(in the rows, 128 means zero)
The rows of R fall into a few groups, which share some directions, and each row is roughly a mix of its group's hidden directions, except some rows that fit no group.
R, 138 rows:
[[112 107 196  99 125 108 112  97 159 132]
 [161 144 121 199 111 138 147 117  92 113]
 [ 78 176 120 142 141  86 150 113 119 160]
 [157 123  73 164 128 161 145 102 168 137]
 [114 109 145 134  92 123  74  87 172 135]
 [ 66 148 163 159 102 125 136 166 121 114]
 [153 130  82 158 144 178 150 129 150 166]
 [ 77 123 146  86 132 130 125  82  93 155]
 [ 90 104 182 126 114 102  93  88 118 139]
 [161 125  82 101 142 139 131  73 152 159]
 [118 112 104 112 131 143  78  82  88 162]
 [ 88 114 173  76 131 144  90 123 146 143]
 [182 119  91  98 145 170 120 100 143 146]
 [ 88 137 161 152 118  85 129 179  98 126]
 [159  77 132  88 110 176 123 132 152 109]
 [152 124  77  97 158 154 131  81 156 138]
 [ 92 100 157  73 128 138  94 157 153 117]
 [170 108  79  89 122 162 112 114 152 151]
 [ 69 152 154 149 103  93 131 159 114 104]
 [130 117 153 126  96 139  87  93 184 159]
 [128 145 119 114 160 129 174 176  75 129]
 [ 92 180 147 158 137  88 138 147  93 143]
 [154 146 149 150 136 104 169 171 171 100]
 [157 143  56 139 130 152 124 147  91 135]
 [170 128  98 161 112 128 141 166 178 104]
 [ 86 122 153  77 136 133  90 113 166 151]
 [ 94 129  90 106 112 128  79  96  85 145]
 [144 151  99 112 164 137 181 170  98 123]
 [ 99 121 176 114 118  77 100 130  86 115]
 [ 64 118 179 124 124  95 117 114 151 134]
 [ 86 129 156  95 150 128 106  82  91 155]
 [156 146 137 154 132 108 168 177 170 102]
 [158 127 145 149 114 118 165 184 175 118]
 [161 128  86 165 135 171 163 121 160 147]
 [156 120  94  80 109 174 115 107 157 104]
 [155 151  91 117 143 176 130  74 152 135]
 [163 149  71 129 128 149 149 175 100 123]
 [176 144 109 194 126 136 145 110 103 112]
 [ 95 121 173  67 129 146  98 124 148 146]
 [184 162  93 168 149 109 150 116 111 125]
 [167 125 110 182 115 125 138 172 166 110]
 [168 146  61 160 121 150 143 149 131 114]
 [ 79 138 173 127  87 110 137 167 116 103]
 [130 140 101 114 137 137 202 158  94 120]
 [ 96 110 197 152 114 105 122  94 124 114]
 [172 157 121 193 114 137 130 137 110  97]
 [187 140 105 157 119 142 130 149 172  94]
 [136 173  69 106 135 147 124  85 143 144]
 [179 129 124 181 128 120 139 179 145 112]
 [ 81 146 128 175 160  76 140 119 120 130]
 [145 131  63 146 142 157 142 169 140 156]
 [ 93 133 173 165 118 126 127 186 105 115]
 [179 100 120  96 104 183 113 123 147 124]
 [182 140 111 172 129 126 122 163 168 103]
 [103 107 142 134  89 121  74  91 165 144]
 [164 121  96 143 111 160 152  89 170 161]
 [146 133  89 161 119 117 170 132  73  99]
 [179 142 149 148 134 116 165 154 170  94]
 [129 142 126 130 154 136 188 173  81 123]
 [148 131  71 172 152 164 141 138 146 155]
 [111 114 195 107 113 110 119  86 154 110]
 [186 101  85  89 137 133 111 103 140 140]
 [ 93 177 112 170 142  80 121 134 104 131]
 [ 91 101 144  52 135 132 119 134 148 139]
 [121 112 140 110 106 144  65  80 159 129]
 [111 111 131 118 106 126  57  86 156 124]
 [173 149  66 111 111 147 140 163 134 116]
 [156 124  81 149 121 162 159 106 153 173]
 [ 65 102 149  91 138 110 105 133 145 161]
 [ 69 104 144  88 121 116 110 145 165 154]
 [173 117  87  85 141 142 128  94 143 165]
 [ 96 127 167 103 122  73 107 141  86 114]
 [ 96 173 159 161 143  81 141 134  95 122]
 [ 97 110 116 108 135 141  88 100  76 169]
 [170 136  82 150 152 173 159 125 151 144]
 [163 140  73 116 142 146 121  79 147 158]
 [162 137 101 166 112 117 136 175 177 110]
 [129 144 113 128 162 146 179 176  84 129]
 [139 114 138 136 100 114  82  80 182 131]
 [161 139 141 155 147 130 180 169 168 108]
 [ 77 103 142  65 124 126 112 146 154 137]
 [174  98 135 104 131 192 125 115 146 104]
 [113 113 160 165 105  85 109 168 105  94]
 [178 125 151 158 114 119 161 175 161 113]
 [ 88 117 186 115  99  91 115 128 101 107]
 [ 81  92 155  96 113 137 105 151 173 140]
 [167 130  92 154 134 169 159 115 159 167]
 [142 135 136 171 141 123 173 173 176 117]
 [ 88 118 154 107 139 141 113  75  80 145]
 [ 96 109 131 109 119 145  91  71  85 142]
 [168 133 101 170 126 115 128 175 168 102]
 [133 150 113 117 161 121 179 180  90 119]
 [ 86 121 150  72 129 142 126  84 102 150]
 [100 147 182 126 123 129 111  67 142 149]
 [146 124  60 142 130 170 143 108 154 152]
 [166 150  94 176 132 104 167 135  93 124]
 [164 115 161 148 133 183 127 166 160 147]
 [ 86 121 188 103 105  99 113  97 126 112]
 [122 112 136 128 112 133  55  85 160 133]
 [108 123 197  94 106 103 109 119 111 104]
 [109 103 192 111  89  95 102 117 131 131]
 [100 125 179  96 113  79 111 132  92 114]
 [163 143  75 186 122 115 154 120 127 112]
 [163 134  73 101 158 136 125  83 143 149]
 [ 97 131 173 104 121  76 110 146  99  96]
 [125 143  97 121 163 122 166 166  76 100]
 [ 70 143 119 182 154  93 136 138 127 143]
 [ 90 131 181  83 125 143  88 126 144 148]
 [108 136 168  95 127  76 118 145  99  87]
 [176 139  84  91 110 120 115  91 133 162]
 [105 113 132 123  79 133  98  98 189 139]
 [166 129  98 156 117 119 137 179 175 103]
 [ 95 109 183 149 118  94 100  89 145 131]
 [182 125 148 164 131 138 173 161 153 110]
 [101 178 132 170 154  80 134 119 101 132]
 [164 122  73  93 136 165 116  97 154 136]
 [ 93 115 114 110 130 141  85  75  90 151]
 [117 114  99 123 115 142  82  89  73 152]
 [184 149 110 179 123 128 130 157 160 108]
 [160 135 101 197 128 123 140 129  94  97]
 [154  82 157  96 103 176 128 139 146 101]
 [138 150  62 140 154 152 155 164 146 135]
 [ 90 140 132 166 124  59 127 143 109 146]
 [159 140  73 140 129 163 161 174 120 127]
 [110 109 112 108 101 139  77  82  91 148]
 [139 140 149 145 135 118 178 175 178 106]
 [184 150  83 126 120 152 156 161 125 104]
 [140 145 115 125 147 135 199 168  98 139]
 [165 136 146 140 122 129 175 169 175 100]
 [165 103 123  93 117 189 111 140 143  95]
 [161 123 143 165 125 119 162 178 177 127]
 [ 74  94 143  85 115 135 112 129 170 149]
 [162 102 135 119  97 197 123 112 157 123]
 [164 132  73 157 141 163 154 120 164 142]
 [ 71  91 145  71 131 128 114 129 142 144]
 [166  99 125  94 110 192 119 124 151 110]
 [ 89  68 132 115 143 117 111 149 174 146]
 [151 118  68 158 131 161 138 101 142 168]]

Here is one row from each group, named. Which group is each of the other rows in?
[ 74 134 142  98 133 120 120  83  87 157]  T
[ 96 115 199 101 126 106 119  94 133 121]  L
[ 99 130 169  91 127  90  99 141  93  94]  S
[176  75 142  84 114 154 127 117 144 112]  N

[131 145 122 109 143 109 192 167  87 112]  S
[ 78 123 146 161 120  67 143 106 134 112]  N
[ 98 109 123 152  93 126  80 102 179 119]  S
[ 91 170 124 161 137  74 134 133 104 158]  N
[191 152 106 167 145 127 150 118  95 109]  T
[109 129 192  89 123 101 112 135  87 118]  S
[141 132  84 103 130 151 139  78 160 172]  N
[162 151 142 126 159 123 179 169 159 103]  L
[176 158 117 185 132 109 128 163 151 121]  T
[ 91  88 189 157 122 120 116 110 124 156]  L
[149 153  89 196 114 112 155 111 123 133]  T
[ 74 110 146  70 130 118 111 140 153 152]  T
